X =
 2.48  -3.08  -2.05  -3.32
 0.83  -0.23   4.41  -0.47
 4.36   0.42   0.57  -0.07
 1.13  -1.52  -3.65  -1.42
-1.24   4.55  -1.05   4.51
-4.65   2.12   0.77   2.26
 1.09  -2.14  -3.14  -2.11
-3.64  -3.07  -0.30  -2.83
-1.11  -4.27  -0.49  -4.58
 4.45   2.06  -1.15   2.34
 4.47  -0.04   2.39   0.21
 1.32  -3.54  -3.84  -3.87
X[0][0] = 2.48
X[6][1] = -2.14
X[7][0] = -3.64
X[9] = [4.45, 2.06, -1.15, 2.34]
X[5][0] = -4.65
X[10][1] = -0.04
X[3][0] = 1.13
X[4][2] = -1.05
X[1][3] = -0.47
X[11] = [1.32, -3.54, -3.84, -3.87]
X[:, 3] = [-3.32, -0.47, -0.07, -1.42, 4.51, 2.26, -2.11, -2.83, -4.58, 2.34, 0.21, -3.87]
X[8][0] = -1.11
X[10][0] = 4.47
X[:, 2] = [-2.05, 4.41, 0.57, -3.65, -1.05, 0.77, -3.14, -0.30, -0.49, -1.15, 2.39, -3.84]
X[6][0] = 1.09
X[8] = [-1.11, -4.27, -0.49, -4.58]
X[7] = [-3.64, -3.07, -0.30, -2.83]
X[0][2] = -2.05
X[2] = [4.36, 0.42, 0.57, -0.07]
X[6] = [1.09, -2.14, -3.14, -2.11]
X[:, 1] = [-3.08, -0.23, 0.42, -1.52, 4.55, 2.12, -2.14, -3.07, -4.27, 2.06, -0.04, -3.54]
X[10][3] = 0.21
X[3][1] = -1.52
X[0][1] = -3.08
X[6][3] = -2.11
X[:, 0] = [2.48, 0.83, 4.36, 1.13, -1.24, -4.65, 1.09, -3.64, -1.11, 4.45, 4.47, 1.32]
X[2][3] = -0.07
X[5][3] = 2.26
X[8][2] = -0.49

arr =
array([[42, 46, 34, 39, 34, 44, 50, 34, 38, 34, 38, 35, 43, 53, 36, 43],
       [35, 35, 37, 38, 27, 36, 33, 32, 31, 26, 49, 20, 37, 31, 41, 25],
       [28, 48, 33, 20, 26, 42, 28, 33, 46, 24, 39, 12, 31, 47, 31, 21],
       [76, 75, 67, 60, 69, 68, 71, 68, 68, 71, 52, 87, 63, 76, 57, 78],
       [84, 82, 68, 63, 60, 67, 70, 78, 78, 77, 63, 90, 56, 72, 66, 75],
       [47, 47, 31, 27, 17, 37, 44, 28, 30, 21, 36, 36, 34, 52, 35, 39]])
arr[0,0]	42
arr[:, 8]	[38, 31, 46, 68, 78, 30]
arr[-6,-12]	34
arr[-1]	[47, 47, 31, 27, 17, 37, 44, 28, 30, 21, 36, 36, 34, 52, 35, 39]
arr[-5]	[35, 35, 37, 38, 27, 36, 33, 32, 31, 26, 49, 20, 37, 31, 41, 25]
arr[:, -10]	[50, 33, 28, 71, 70, 44]
arr[-3,-7]	71
arr[5,-8]	30
arr[-4,-10]	28
arr[-4,-15]	48
arr[0,-9]	34
arr[3,12]	63
arr[-1,-9]	28
arr[-2,-2]	66
arr[-3,5]	68
arr[-5,-9]	32
arr[-5,-2]	41
arr[0,12]	43
arr[3,-5]	87
arr[3,1]	75
arr[:, 0]	[42, 35, 28, 76, 84, 47]
arr[-1,4]	17
arr[3,0]	76
arr[5,1]	47
arr[2,-8]	46
arr[:, -1]	[43, 25, 21, 78, 75, 39]
arr[4,-8]	78
arr[4,11]	90
arr[-1,-7]	21
arr[5,12]	34
arr[-2,-6]	63
arr[4,9]	77
arr[-4]	[28, 48, 33, 20, 26, 42, 28, 33, 46, 24, 39, 12, 31, 47, 31, 21]

a =
[[ 0.85  0.04  2.05 -1.17  1.31 -0.62 -0.98 -3.55 -1.49  0.47 -0.87  0.44
   0.68  2.12  0.68]
 [ 0.41 -0.08 -0.20 -0.01  1.02  0.86  0.41 -0.20  0.30 -0.92  1.13 -0.25
   0.23  0.45  0.15]
 [-0.18  0.96 -0.09 -1.53  2.07 -0.81 -1.07  0.15  1.89  0.80  0.90  0.90
   0.37  0.32  1.52]
 [-2.30 -0.85  2.30 -1.19 -1.00 -0.07  0.18 -3.34  0.56  1.67 -1.22  1.40
  -1.65  0.91 -1.91]
 [-2.43  2.64 -0.46 -4.70 -0.26 -3.67 -1.61  1.01  1.09 -1.26  0.17  0.90
   0.03  1.40  1.18]
 [ 0.27  0.58 -0.25 -0.46 -0.19 -0.92  1.36 -0.10  0.08  0.86 -1.45 -0.50
  -0.51 -0.12 -0.78]
 [-0.11  0.68  0.24  1.64 -2.39  1.13 -0.24  2.07 -1.11 -0.31  0.62  1.62
  -0.43  1.63 -0.48]
 [-0.54  0.79  3.64 -2.15  3.97 -2.31 -0.08 -4.67  0.02  1.01 -1.00  0.46
  -0.90  2.08  0.52]
 [ 2.49 -2.09  2.26  0.98  1.95  2.07  0.02 -3.86 -0.94  1.46 -0.43 -1.40
   1.20  0.28  1.35]
 [ 0.43  0.47  0.05 -0.53  2.15  1.51 -0.68  0.57  0.56 -0.70  1.82 -0.47
   0.65 -0.25  1.65]
 [-1.30 -0.46  3.07 -2.15  2.30  0.35 -1.17 -4.73 -1.12 -0.14 -0.44  0.03
  -0.17  0.76 -0.21]
 [-0.72  0.48  3.57 -1.16  4.28 -1.27 -1.06 -3.64  0.11  1.03 -0.38  1.66
  -1.11  2.87 -0.49]
 [-1.58  2.05 -1.44 -0.22 -1.34  0.01  1.22  2.17  1.00  1.10 -0.06  0.46
  -1.28 -2.43 -0.44]
 [ 1.58 -1.16 -2.17  1.97 -0.50  0.58  1.20  3.49  1.60 -0.05  0.72 -1.82
   0.51 -1.93  0.88]]
Indices start at 0.
(0, 0)	0.85
(1, 14)	0.15
(11, 10)	-0.38
(13, 6)	1.20
(10, 6)	-1.17
(9, 10)	1.82
(9, 4)	2.15
(10, 9)	-0.14
(5, 7)	-0.10
(4, 3)	-4.70
(6, 11)	1.62
(12, 7)	2.17
(4, 1)	2.64
(3, 7)	-3.34
(3, 3)	-1.19
(9, 5)	1.51
(11, 5)	-1.27
(1, 6)	0.41
(9, 8)	0.56
(2, 9)	0.80
(5, 3)	-0.46
(9, 6)	-0.68
(10, 11)	0.03
(1, 2)	-0.20
(12, 14)	-0.44
(1, 11)	-0.25
(8, 4)	1.95
(2, 12)	0.37
(6, 2)	0.24
(4, 5)	-3.67
(6, 7)	2.07
(6, 5)	1.13
(7, 12)	-0.90
(8, 11)	-1.40
(13, 12)	0.51
(9, 11)	-0.47
